The same turns and mirrors carry the whole set onto itself and the rows of a family onto each other. Which other rows belong to the same family as each row named below? List them in the order they appear above.
These 32 rows form 8 families of 4 rows each.
k_241: [29,-22,24,10,-9,9,2,4]
k_57: [20,-3,-14,18,4,24,-17,0]
k_61: [16,6,-7,-9,-2,28,-13,5]
k_390: [-7,-2,27,9,10,-28,-10,4]
k_442: [29,-21,11,20,2,8,4,-2]
k_649: [18,4,-11,8,-8,26,-21,9]
k_996: [-1,8,25,2,-2,-27,-23,13]
k_268: [-8,18,-6,0,3,-8,-32,2]
k_253: [-15,15,4,5,-7,-10,-33,9]
k_39: [33,-22,6,14,7,-1,0,-2]
k_765: [-5,-12,30,-4,-2,-19,-30,1]
k_166: [29,-21,18,19,-1,13,1,0]
k_340: [-6,-5,31,8,-1,-27,-16,6]
k_314: [-14,12,6,6,0,-11,-37,9]
k_84: [-7,10,22,2,2,-14,-39,11]
k_182: [-17,18,3,3,-9,3,-28,7]
k_965: [1,-12,35,2,5,-21,-13,-5]
k_209: [25,-16,22,-7,-2,13,7,1]
k_92: [-7,-7,35,7,-6,-21,-18,3]
k_717: [21,-8,-3,19,5,26,-9,-12]
k_484: [-7,-8,38,5,-9,-14,-6,2]
k_596: [18,4,-11,17,6,21,1,6]
k_659: [21,1,-12,17,-2,24,-14,5]
k_457: [-4,-4,36,-13,-2,-9,-3,4]
k_343: [26,-10,0,19,0,13,6,-10]
k_255: [-13,17,6,-15,-2,6,-23,8]
k_913: [21,-17,18,19,12,23,0,-1]
k_239: [-16,12,6,8,13,-9,-33,5]
k_300: [-7,9,1,-6,-8,-21,-29,8]
k_124: [24,-7,-14,13,11,17,-24,-1]
k_41: [29,-20,25,13,11,5,1,-2]
k_51: [19,11,-16,10,9,18,-17,5]

Same family as k_913: k_765, k_596, k_300
Same family as k_996: k_84, k_717, k_343
Same family as k_41: k_268, k_965, k_51
Same family as k_239: k_390, k_39, k_124
Same family as k_61: k_209, k_457, k_255
Same family as k_92: k_253, k_166, k_659
Same family as k_484: k_241, k_649, k_182

The same turns and mirrors carry the whole set onto itself and the rows of a family onto each other. Which other rows belong to the same family as each row named below? List them in the order they appear above.
These 40 rows form 5 families of 8 rows each.
k_704: [-15,-44,-20,10,2,-11,19,-25,-12]
k_930: [-1,-2,-11,2,31,-15,35,-14,-28]
k_144: [-4,-7,-35,-20,15,-22,-14,-3,-35]
k_768: [-42,-24,-28,-2,1,-11,11,-19,-27]
k_992: [-36,-24,-20,-4,21,-26,20,-28,-36]
k_876: [-4,4,-28,-1,43,-25,-3,-25,-5]
k_72: [3,-12,-23,20,34,9,-13,-30,-15]
k_147: [-36,-27,-21,-3,19,-25,19,-28,-37]
k_9: [-21,-4,-22,-21,16,5,22,-20,-13]
k_12: [-36,-25,-21,-4,19,-25,19,-28,-36]
k_981: [-15,-3,-22,-4,31,-15,35,-22,-10]
k_402: [2,-7,-31,-12,20,-29,-11,-1,-40]
k_505: [-16,-14,-34,-10,21,-11,-17,-29,3]
k_600: [9,-4,-16,-2,8,2,18,2,-32]
k_19: [-35,-25,-21,-2,20,-27,20,-28,-38]
k_336: [-2,-26,-14,18,23,-25,33,-20,-21]
k_964: [10,-24,-31,27,17,-3,-15,-30,-26]
k_35: [-4,-37,-26,13,14,-20,-20,-28,-7]
k_656: [7,-19,-21,22,35,-34,-6,-23,-16]
k_811: [2,-13,-22,19,33,10,-14,-30,-14]
k_654: [-4,-19,-34,-15,7,-22,-19,-3,-37]
k_564: [-25,-10,-20,13,23,-29,27,-13,-39]
k_416: [-28,-32,-20,17,5,-24,16,-16,-38]
k_723: [-17,-37,-18,-5,-5,5,11,-21,-18]
k_873: [4,-15,-19,-5,-4,9,10,-1,-28]
k_625: [3,-4,-20,-10,4,8,14,0,-27]
k_935: [3,1,-24,2,46,-29,-4,-14,-26]
k_694: [3,-19,-30,-7,12,-28,-15,-1,-41]
k_580: [-39,-1,-27,-6,19,-16,22,-17,-28]
k_299: [0,7,-38,3,32,4,-9,-31,-17]
k_956: [-12,-35,-30,-4,10,-10,-27,-21,-16]
k_432: [-26,-21,-28,-12,10,-2,21,-26,-1]
k_235: [2,-35,-8,18,10,-14,24,-16,-33]
k_393: [-3,-15,-39,7,14,10,-20,-33,-15]
k_612: [-16,-1,-34,-21,31,-10,-16,-19,-11]
k_884: [7,-33,-20,18,25,-29,-16,-15,-31]
k_714: [1,-11,-23,17,33,11,-14,-30,-13]
k_906: [2,-10,-22,18,35,9,-12,-30,-14]
k_959: [13,-1,-30,22,36,-8,-4,-28,-27]
k_786: [10,-15,-15,3,1,2,14,1,-33]

Same family as k_564: k_768, k_964, k_416, k_580, k_299, k_393, k_959
Same family as k_144: k_402, k_600, k_654, k_873, k_625, k_694, k_786
Same family as k_432: k_704, k_876, k_981, k_505, k_336, k_35, k_656

The same turns and mirrors carry the whole set onto itself and the rows of a family onto each other. Which other rows belong to the same family as each row named below? List them in the order they appear above.
These 18 rows form 3 families of 6 rows each.
k_414: [-1,9,-10,8,16,-22,-10,9,27,0,-16,4,-19,-13,22,-19,-18,14,-5,1,2,-15]
k_638: [-7,-10,5,-20,-3,17,-28,-1,-17,-25,31,14,-8,-9,-32,0,15,-18,12,7,5,5]
k_816: [13,17,-4,-20,12,6,-39,20,7,-11,8,5,-12,-24,-26,-12,-9,-25,11,-3,-14,3]
k_108: [-15,12,10,-23,-17,-18,-17,-16,-12,-23,40,-1,-6,2,9,16,-11,-2,17,22,6,-13]
k_311: [5,21,0,-5,-3,8,-30,9,11,-14,11,-6,-7,-22,-25,-17,-13,-18,11,-13,-21,15]
k_963: [-22,-18,11,-2,-8,-23,-1,-15,8,-17,4,14,-10,-3,17,14,3,25,9,20,13,-22]
k_955: [-16,-24,2,-10,1,-27,-10,-3,-9,-15,0,21,-13,-5,15,14,6,14,9,20,17,-33]
k_486: [-24,-12,1,-2,7,-28,5,-8,5,-8,3,9,-16,-3,21,3,1,27,-2,13,22,-24]
k_220: [-20,-4,5,-22,-4,-3,-26,-11,-11,-17,46,-3,-3,-10,-24,5,15,-9,15,2,9,12]
k_849: [-8,1,-3,4,6,-2,-19,13,27,5,-29,-7,-7,-28,-21,-12,-1,5,-8,-9,-4,-4]
k_835: [-18,0,7,-18,-16,15,-18,-9,-6,-19,35,-7,-4,-11,-35,2,10,-13,10,7,5,10]
k_113: [5,18,-5,-14,4,5,-40,3,10,-8,27,-12,-7,-18,-24,-18,-5,-22,6,-9,-6,18]
k_126: [19,-3,0,0,10,-21,-9,7,15,-14,-17,20,-29,-17,23,-11,-16,11,-6,10,4,-23]
k_114: [-1,5,6,-36,-5,-12,-18,-16,-21,-25,36,11,-14,-2,7,10,-8,-11,7,26,13,-19]
k_661: [6,-5,-6,3,13,2,-25,23,14,2,-26,3,-18,-24,-21,-14,3,-2,-17,-2,9,-12]
k_117: [-15,6,9,-21,-2,-26,-8,-20,-14,-23,44,7,-14,0,17,9,-6,8,11,14,12,-8]
k_932: [-3,-2,-12,8,13,6,-25,14,30,4,-12,-5,-11,-22,-18,-25,3,-2,-6,-11,1,6]
k_853: [6,9,6,8,1,-22,-9,-3,21,-7,-19,3,-18,-12,24,-9,-22,19,-14,6,2,-18]

Same family as k_114: k_638, k_816, k_955, k_126, k_661
Same family as k_963: k_108, k_311, k_849, k_835, k_853

The same turns and mirrors carry the whole set onto itself and the rows of a family onto each other. Which other rows belong to the same family as each row named below? List them in the order they appear above.
These 30 rows form 5 families of 6 rows each.
k_747: [14,7,-21,-2,4,29,11,-1,3,11,1,-16,13,21,10,18,6,-19,13]
k_840: [34,-22,11,-7,0,-12,-18,11,5,8,8,12,-8,-14,-6,-20,-14,-23,11]
k_842: [11,-22,23,-13,-5,-11,-17,24,2,-9,-5,-3,-9,-10,-8,-29,23,-6,12]
k_162: [11,4,20,-10,-3,-13,-15,2,-13,4,6,4,-18,-33,-3,-14,12,13,-2]
k_526: [-7,15,1,4,3,17,24,-11,10,-7,1,1,12,24,9,-2,24,18,20]
k_570: [4,-33,21,-21,5,-4,-21,9,-10,-4,16,7,-16,-17,-10,-20,1,-7,9]
k_805: [3,-10,-3,7,10,33,6,-1,-3,9,9,-10,6,35,5,17,4,-21,26]
k_85: [0,3,-13,-21,7,27,19,-1,7,-11,5,-2,13,32,0,-3,10,-6,25]
k_991: [20,-13,5,-23,-9,-21,-23,8,1,-2,0,4,-3,-19,-8,-18,2,-20,2]
k_833: [13,-4,21,1,-12,-27,-18,3,3,1,-5,5,-4,-25,0,-19,19,4,0]
k_951: [8,-11,25,-20,3,1,-13,21,-14,-5,5,-3,-22,-20,-9,-24,19,8,10]
k_550: [24,-29,31,6,3,-4,-11,25,7,1,2,5,-14,-6,-4,-30,9,-4,20]
k_401: [27,-10,26,18,-4,-21,-13,3,8,12,4,14,-9,-22,4,-19,1,2,7]
k_177: [5,5,-7,17,4,18,5,-20,-2,18,10,-3,10,22,12,26,-3,-15,15]
k_583: [20,-9,0,-30,-2,-8,-32,1,2,3,15,-3,-12,-20,1,-22,-6,-9,17]
k_392: [13,-18,-11,1,21,40,17,-4,0,-2,-2,-2,4,24,-2,7,4,-13,28]
k_554: [-1,-14,-5,-5,5,35,27,5,7,4,7,3,9,33,11,4,2,-13,18]
k_45: [12,3,17,-2,-5,-18,-26,-6,5,8,10,-1,-13,-27,10,-22,11,18,14]
k_711: [-6,-1,6,18,1,24,31,-6,9,11,3,6,10,23,20,6,13,9,12]
k_692: [6,-20,18,-11,0,-16,-22,-7,-8,4,17,13,-12,-29,-4,-12,-3,-1,-1]
k_814: [-1,-25,32,-3,2,-10,-16,4,-7,-1,13,8,-16,-22,-4,-20,13,12,6]
k_974: [6,4,-6,9,7,34,17,8,4,7,-3,-20,9,26,12,11,24,-4,19]
k_123: [9,-17,21,-16,2,1,-25,17,3,-4,8,-10,-18,-11,2,-33,18,9,28]
k_521: [3,21,-19,-10,0,11,17,-24,8,0,7,6,18,17,7,8,1,-1,11]
k_947: [6,-3,3,28,16,29,22,-15,2,4,-6,1,3,14,8,9,18,13,22]
k_897: [17,2,-19,12,13,22,15,-28,1,10,0,7,9,8,6,19,-7,-8,14]
k_680: [17,-6,8,-32,0,-5,-19,10,-16,0,10,2,-17,-26,-10,-15,0,-8,2]
k_904: [9,17,-12,16,1,21,15,-9,5,15,-2,-14,12,14,17,20,16,-1,9]
k_688: [-3,0,10,28,7,25,11,-8,-1,12,6,-8,5,29,13,18,17,-1,23]
k_337: [3,2,-13,2,-1,20,24,-16,8,15,9,11,15,18,17,15,-9,-11,5]

Same family as k_974: k_747, k_570, k_692, k_814, k_904
Same family as k_842: k_991, k_833, k_554, k_711, k_337
Same family as k_162: k_805, k_951, k_177, k_680, k_688
Same family as k_947: k_583, k_392, k_45, k_123, k_897

The same turns and mirrors carry the whole set onto itself and the rows of a family onto each other. Which other rows belong to the same family as each row named below? List them in the order they appear above.
These 15 rows form 3 families of 5 rows each.
k_421: [-13,5,-8,9,13,2,15,-7,4,25,19]
k_384: [-14,-8,6,-7,22,-9,-1,32,15,16,-21]
k_62: [11,4,16,12,-9,14,11,12,21,-16,4]
k_767: [-17,10,-6,4,3,6,18,-14,-5,17,12]
k_488: [0,8,19,4,-20,13,7,8,25,-16,-6]
k_455: [-22,-23,-7,14,-29,-13,-4,20,10,18,-1]
k_28: [-22,-31,-2,19,-20,-20,-2,24,9,0,10]
k_216: [-34,8,11,19,9,-9,-19,9,15,-22,16]
k_579: [-45,11,6,13,2,-7,-22,7,10,-13,-3]
k_398: [5,7,21,2,-4,9,12,7,33,-12,12]
k_820: [-15,-1,-1,-3,15,-3,26,-8,5,20,17]
k_358: [-41,5,8,19,9,-7,-13,3,5,-27,1]
k_230: [-9,0,2,-6,17,-2,1,33,0,15,-23]
k_628: [-27,-32,-3,12,-26,-18,3,13,17,6,-1]
k_743: [-14,-18,5,-7,23,-15,7,33,2,7,-14]

Same family as k_358: k_421, k_384, k_62, k_628
Same family as k_455: k_767, k_488, k_579, k_230

The same turns and mirrors carry the whole set onto itself and the rows of a family onto each other. Which other rows belong to the same family as each row named below? List them in the order they appear above.
These 15 rows form 5 families of 3 rows each.
k_419: [32,-9,-9,-7,15,-20,5,-12,12,8,-12]
k_367: [2,11,9,-18,-18,-10,-13,18,-12,11,-10]
k_345: [4,13,8,-14,-28,3,-21,12,9,-5,-8]
k_994: [12,-6,5,18,8,-6,-31,3,-6,-30,22]
k_878: [14,23,6,-3,-27,-5,-13,10,3,5,-13]
k_794: [-1,1,2,-26,-16,-8,-17,24,2,-6,-12]
k_538: [14,-4,-2,6,27,5,-17,2,-21,-18,25]
k_721: [10,-4,15,10,9,9,-14,-1,-9,-26,30]
k_179: [6,-19,-6,24,-5,3,-26,0,-14,-20,10]
k_941: [13,-9,-4,9,19,-9,20,-8,20,3,-8]
k_403: [16,-17,5,22,6,13,-15,-5,-17,-21,16]
k_515: [18,6,-14,-10,30,-11,2,3,23,0,-10]
k_683: [27,-6,-5,7,29,-8,6,3,14,14,-9]
k_325: [-9,13,1,-19,-10,12,-8,25,-5,-9,-4]
k_42: [20,-9,-2,-1,13,-20,10,-28,8,-2,-9]

Same family as k_367: k_994, k_941
Same family as k_419: k_345, k_403
Same family as k_683: k_794, k_721
Same family as k_515: k_538, k_325

